Questions about the grid below.
1) The top-left entry?
2) The top entry of the column that holds the largest entry?
3) The second entry from the end, reading row by row?
4) The smallest entry?
5) The bottom-right entry?
6) The entry in the top-right corner?
7) The 5th entry, reading row by row?
8) The smallest entry in the last row?
[[134 115 154 155 121 112 138]
 [102 118 124 143 156 109 121]
 [114 105 135 145 145 139 104]
 [132 104 152 125 127 145 121]
 [130 146 120 117 133 100 155]
 [109 115 133 152 148 117 118]
 [132 107 153 149 123 125 143]
 [134 104 155 124 122 149 124]
 [127 112 141 126 131 139 119]
 [129 109 148 123 129 140 121]
 [135 121 149 154 126 116 138]
 [151 156 124 106 104 120 151]
 [138 111 153 157 121 118 142]]
1) 134
2) 155
3) 118
4) 100
5) 142
6) 138
7) 121
8) 111

Read these off the row that follows.
1) What is the centre entry?
2) What is the minimum?
3) What is the entry just right of 110?
[153, 129, 114, 152, 110, 146, 148]
1) 152
2) 110
3) 146

X =
[[124 115 131 140 146 142 126 122 130 117 133 121 145 146 119]
 [112 107 110 117 109 117 130 124 117 107 143 112 111 109 107]
 [108 131 108 140 133 117 114 109 141 129 129 119 123 131 129]
 [143 127 142 107 108 123 121 131 108 125 108 128 118 109 124]
 [145 118 147 114 114 130 112 113 112 115 108 113 130 117 115]
 [136 113 145 133 139 141 106 107 128 113 114 111 143 140 114]
 [107 137 107 144 137 115 122 115 146 137 136 129 121 135 136]
 [115 141 108 123 116 113 150 149 128 142 142 145 112 116 139]]
Counting starts at 0.
The entry in row 1 and column 2?
Answer: 110
The entry directly above the largest entry is 122
The top entry of the column that holds the smallest entry -> 126
The entry in the bottom-left corner: 115
The bottom-right entry: 139
The entry at row 0, column 1 -> 115
The top-left entry -> 124
The entry at row 2, column 0?
Answer: 108
The entry just right of the largest entry is 149
The entry in the top-right corner: 119
The entry in row 2 and column 2 -> 108
The entry at row 0, column 2 is 131
The entry in row 1 and column 0?
Answer: 112
The bottom entry of the column that holds the largest entry is 150
The entry directly above the smallest entry: 112
The minimum?
Answer: 106
The entry directly above 144?
Answer: 133
The entry just left of the largest entry?
Answer: 113
The entry just left of the smallest entry?
Answer: 141

[143 119 153 105 110 154 142 119]
What is the entry just right of the largest entry? 142
What is the entry just left of 110? 105

[[126 136 122 132 131 130]
 [120 137 127 132 118 128]
 [112 137 133 131 100 124]
 [125 135 124 132 128 130]
 [123 135 125 132 125 129]
 [125 135 123 132 129 130]
 [126 136 122 132 131 130]
 [120 128 135 126 109 124]
 [126 122 136 124 117 124]
 [116 139 128 132 111 127]
 [111 140 131 132 102 126]
 [125 136 122 132 130 130]
 [124 135 124 132 127 129]
 [122 136 126 132 122 128]
 [125 135 123 132 130 130]]
Give the entry directly above the smallest entry.
118
The fourth entry in reading order -> 132
The second entry on the main diagonal: 137
The bottom-left entry -> 125
Give the smallest entry in the first column.
111
The second entry, reading row by row is 136
The first entry on the diagonal from the top-right corner: 130
The last entry, reading row by row is 130
The first entry of the smallest entry's row is 112
Give the last entry of the largest entry's row.
126
Give the last entry in the row that holds the smallest entry.
124
The entry directly above the largest entry is 139
Give the first entry on the main diagonal.
126
Give the entry directly below the smallest entry.
128
The fifth entry from the end, reading row by row: 135
Give the second smallest entry.
102
Give the smallest entry.
100
Give the third entry on the diagonal from the top-right corner.
131
Give the fourth-last entry, reading row by row.
123
The top entry of the column that holds the smallest entry -> 131
The entry just right of the largest entry: 131
Give the smallest entry in the first row.
122
Give the 3rd smallest entry.
109
The third entry on the main diagonal -> 133
Give the third-last entry, reading row by row.
132

[156 137 116 119 119]
The last entry: 119
The second entry from the right?
A: 119
The third entry from the left?
A: 116

Read these off the array that follows.
1) Which number is the entry directly above the largest entry?
2) Which number is the maximum?
3) Which number is the 3rd entry, reading row by row?
4) Which number is the entry in the bottom-left corner?
5) Which number is the first entry on the main diagonal?
6) Which number is the entry directly below the largest entry?
7) Which number is the smallest entry in the first row?
8) Which number is the first entry of the largest entry's row?
[[129 131 119 134 132 106 135 115 116 114 141 120 120 120]
 [143 147 121 131 141 136 129 136 156 135 134 121 119 125]
 [116 113 133 126 118 119 128 120 105 121 125 133 134 129]
 [143 147 118 134 143 126 132 129 148 128 140 118 116 122]]
1) 116
2) 156
3) 119
4) 143
5) 129
6) 105
7) 106
8) 143

B =
[[143 132 131 122 153 140]
 [124 123 115 117 122 129]
 [130 133 134 121 116 128]]
The entry in the top-right corner: 140
The entry directly below 123: 133
Read off the third entry on the main diagonal.
A: 134
Read off the entry just left of 153.
A: 122
The 5th entry, reading row by row -> 153
Read off the bottom entry of the column that holds the largest entry.
A: 116
The 3rd entry from the end, reading row by row is 121
